[[ 6.07  6.21 -6.14 -6.14  2.46  6.11  6.14  2.89 -3.26  6.24  2.44  6.05
  -6.15  6.22  6.12]
 [-6.00 -6.22  6.20  5.76 -1.51 -6.19 -6.29 -2.07  3.73 -6.22 -1.60 -6.13
   6.04 -6.29 -6.24]
 [-1.22 -3.09 -2.94 -3.21  6.14 -3.63 -2.08  4.81  0.34 -3.16  5.94 -3.71
  -3.09 -3.42 -3.34]
 [-3.59 -2.60  6.59  6.49 -5.67 -2.19 -3.15 -5.46  2.94 -2.55 -5.66 -1.99
   6.60 -2.35 -2.37]]
=>
[[ 6.07  6.21 -6.14 -6.14  2.46  6.11  6.14  2.89 -3.26  6.24  2.44  6.05
  -6.15  6.22  6.12]
 [-3.59 -2.60  6.59  6.49 -5.67 -2.19 -3.15 -5.46  2.94 -2.55 -5.66 -1.99
   6.60 -2.35 -2.37]
 [-1.22 -3.09 -2.94 -3.21  6.14 -3.63 -2.08  4.81  0.34 -3.16  5.94 -3.71
  -3.09 -3.42 -3.34]
 [-6.00 -6.22  6.20  5.76 -1.51 -6.19 -6.29 -2.07  3.73 -6.22 -1.60 -6.13
   6.04 -6.29 -6.24]]

[[ 4.70  3.85 -4.50  3.73 -4.18 -4.68  3.95 -4.39 -4.65  4.63]
 [ 4.19  5.12 -1.45  5.06 -4.95 -2.19 -0.17 -4.21 -3.80  3.12]
 [ 4.86  4.74 -3.63  4.65 -4.84 -4.02  2.56 -4.62 -4.68  4.35]
 [-1.39 -4.45 -5.15 -4.26  3.79 -4.62  5.81  2.11  0.44  2.09]
 [-0.52 -3.12 -4.65 -2.94  2.59 -4.52  4.75  1.16 -0.31  2.23]
 [-2.31  2.72  4.79  2.57 -1.40  4.72 -5.06  1.38  2.80 -3.90]
 [ 4.73  4.22 -4.13  4.20 -4.45 -4.38  3.52 -4.44 -4.55  4.47]]
=>
[[ 4.19  5.12 -1.45  5.06 -4.95 -2.19 -0.17 -4.21 -3.80  3.12]
 [ 4.86  4.74 -3.63  4.65 -4.84 -4.02  2.56 -4.62 -4.68  4.35]
 [ 4.73  4.22 -4.13  4.20 -4.45 -4.38  3.52 -4.44 -4.55  4.47]
 [ 4.70  3.85 -4.50  3.73 -4.18 -4.68  3.95 -4.39 -4.65  4.63]
 [-2.31  2.72  4.79  2.57 -1.40  4.72 -5.06  1.38  2.80 -3.90]
 [-0.52 -3.12 -4.65 -2.94  2.59 -4.52  4.75  1.16 -0.31  2.23]
 [-1.39 -4.45 -5.15 -4.26  3.79 -4.62  5.81  2.11  0.44  2.09]]

[[-6.03 -0.29 -4.35 -6.07 -5.32  1.39  4.31]
 [ 0.36  3.82 -2.38  2.48  3.11 -4.00  2.54]
 [-5.86 -0.34 -4.18 -5.94 -5.22  1.41  4.15]
 [ 5.77  0.79  3.79  6.12  5.50 -1.86 -3.74]]
=>
[[ 0.36  3.82 -2.38  2.48  3.11 -4.00  2.54]
 [ 5.77  0.79  3.79  6.12  5.50 -1.86 -3.74]
 [-6.03 -0.29 -4.35 -6.07 -5.32  1.39  4.31]
 [-5.86 -0.34 -4.18 -5.94 -5.22  1.41  4.15]]

[[ 1.29  2.20 -0.09  1.80  1.89]
 [ 0.08 -1.92  0.99 -0.61 -0.87]
 [ 3.61 -3.27  5.30  2.36  1.57]
 [-3.07 -4.30 -0.24 -3.77 -4.10]
 [ 1.24 -0.48  1.73  0.85  0.58]]
=>
[[ 1.29  2.20 -0.09  1.80  1.89]
 [ 1.24 -0.48  1.73  0.85  0.58]
 [ 0.08 -1.92  0.99 -0.61 -0.87]
 [ 3.61 -3.27  5.30  2.36  1.57]
 [-3.07 -4.30 -0.24 -3.77 -4.10]]

[[ 1.21 -0.60 -0.93 -0.53 -2.51]
 [-0.69  1.41 -1.19  1.84  0.09]
 [ 0.46 -0.04 -2.51  2.25  1.52]
 [ 1.63  0.10 -1.96 -2.03  1.43]
 [-0.72  0.31  2.21  1.59 -0.13]
 [-0.82  0.15 -0.59 -0.73  1.88]
 [ 1.03 -0.51  3.20  3.05 -0.50]
 [ 0.58  0.67  6.47 -1.56  0.65]
 [-1.01  0.03  1.86  0.63 -0.03]
 [-0.98 -1.09 -1.26 -1.67  0.59]
 [-0.19  0.06  2.53 -2.26 -1.26]]
=>
[[-0.69  1.41 -1.19  1.84  0.09]
 [ 0.58  0.67  6.47 -1.56  0.65]
 [-0.72  0.31  2.21  1.59 -0.13]
 [-0.82  0.15 -0.59 -0.73  1.88]
 [ 1.63  0.10 -1.96 -2.03  1.43]
 [-0.19  0.06  2.53 -2.26 -1.26]
 [-1.01  0.03  1.86  0.63 -0.03]
 [ 0.46 -0.04 -2.51  2.25  1.52]
 [ 1.03 -0.51  3.20  3.05 -0.50]
 [ 1.21 -0.60 -0.93 -0.53 -2.51]
 [-0.98 -1.09 -1.26 -1.67  0.59]]

[[-5.11  2.69]
 [ 4.39 -3.92]
 [-3.27 -2.67]
 [-4.02 -1.20]
 [ 4.59 -0.68]
 [ 0.74  5.84]]
=>
[[ 0.74  5.84]
 [-5.11  2.69]
 [ 4.59 -0.68]
 [-4.02 -1.20]
 [-3.27 -2.67]
 [ 4.39 -3.92]]

[[-0.36 -0.58 -1.90 -2.13 -0.99 -2.42 -3.46  1.11 -1.33 -2.24 -3.13 -2.02
  -0.67  2.76]
 [-2.96 -0.79  3.66  3.78  2.61 -0.04 -0.49  2.16  1.77  4.82  1.63 -2.13
  -2.08  2.58]
 [ 2.93  0.74 -3.73 -3.88 -2.64 -0.14  0.21 -1.99 -1.82 -4.91 -1.85  1.98
   2.00 -2.24]
 [ 0.03 -0.46 -2.29 -2.53 -1.28 -2.32 -3.26  0.78 -1.49 -2.78 -3.21 -1.68
  -0.39  2.30]
 [ 1.62  0.90  0.75  0.75  0.18  1.98  2.91 -1.26  0.67  0.68  2.18  2.35
   1.37 -2.68]]
=>
[[ 1.62  0.90  0.75  0.75  0.18  1.98  2.91 -1.26  0.67  0.68  2.18  2.35
   1.37 -2.68]
 [ 2.93  0.74 -3.73 -3.88 -2.64 -0.14  0.21 -1.99 -1.82 -4.91 -1.85  1.98
   2.00 -2.24]
 [ 0.03 -0.46 -2.29 -2.53 -1.28 -2.32 -3.26  0.78 -1.49 -2.78 -3.21 -1.68
  -0.39  2.30]
 [-0.36 -0.58 -1.90 -2.13 -0.99 -2.42 -3.46  1.11 -1.33 -2.24 -3.13 -2.02
  -0.67  2.76]
 [-2.96 -0.79  3.66  3.78  2.61 -0.04 -0.49  2.16  1.77  4.82  1.63 -2.13
  -2.08  2.58]]

[[ 6.06 -6.05 -3.69  1.12]
 [ 3.75 -2.71  3.74 -4.42]
 [-4.81  4.81  1.13  1.59]
 [ 5.51 -5.74 -4.89  3.28]
 [ 3.13 -1.77  5.34 -5.82]
 [ 4.82 -5.30 -5.54  4.57]
 [-4.29  3.81 -5.61  6.39]
 [ 5.22 -5.52 -5.08  3.74]
 [ 5.31 -5.54 -5.05  3.67]]
=>
[[-4.81  4.81  1.13  1.59]
 [-4.29  3.81 -5.61  6.39]
 [ 3.13 -1.77  5.34 -5.82]
 [ 3.75 -2.71  3.74 -4.42]
 [ 4.82 -5.30 -5.54  4.57]
 [ 5.22 -5.52 -5.08  3.74]
 [ 5.31 -5.54 -5.05  3.67]
 [ 5.51 -5.74 -4.89  3.28]
 [ 6.06 -6.05 -3.69  1.12]]
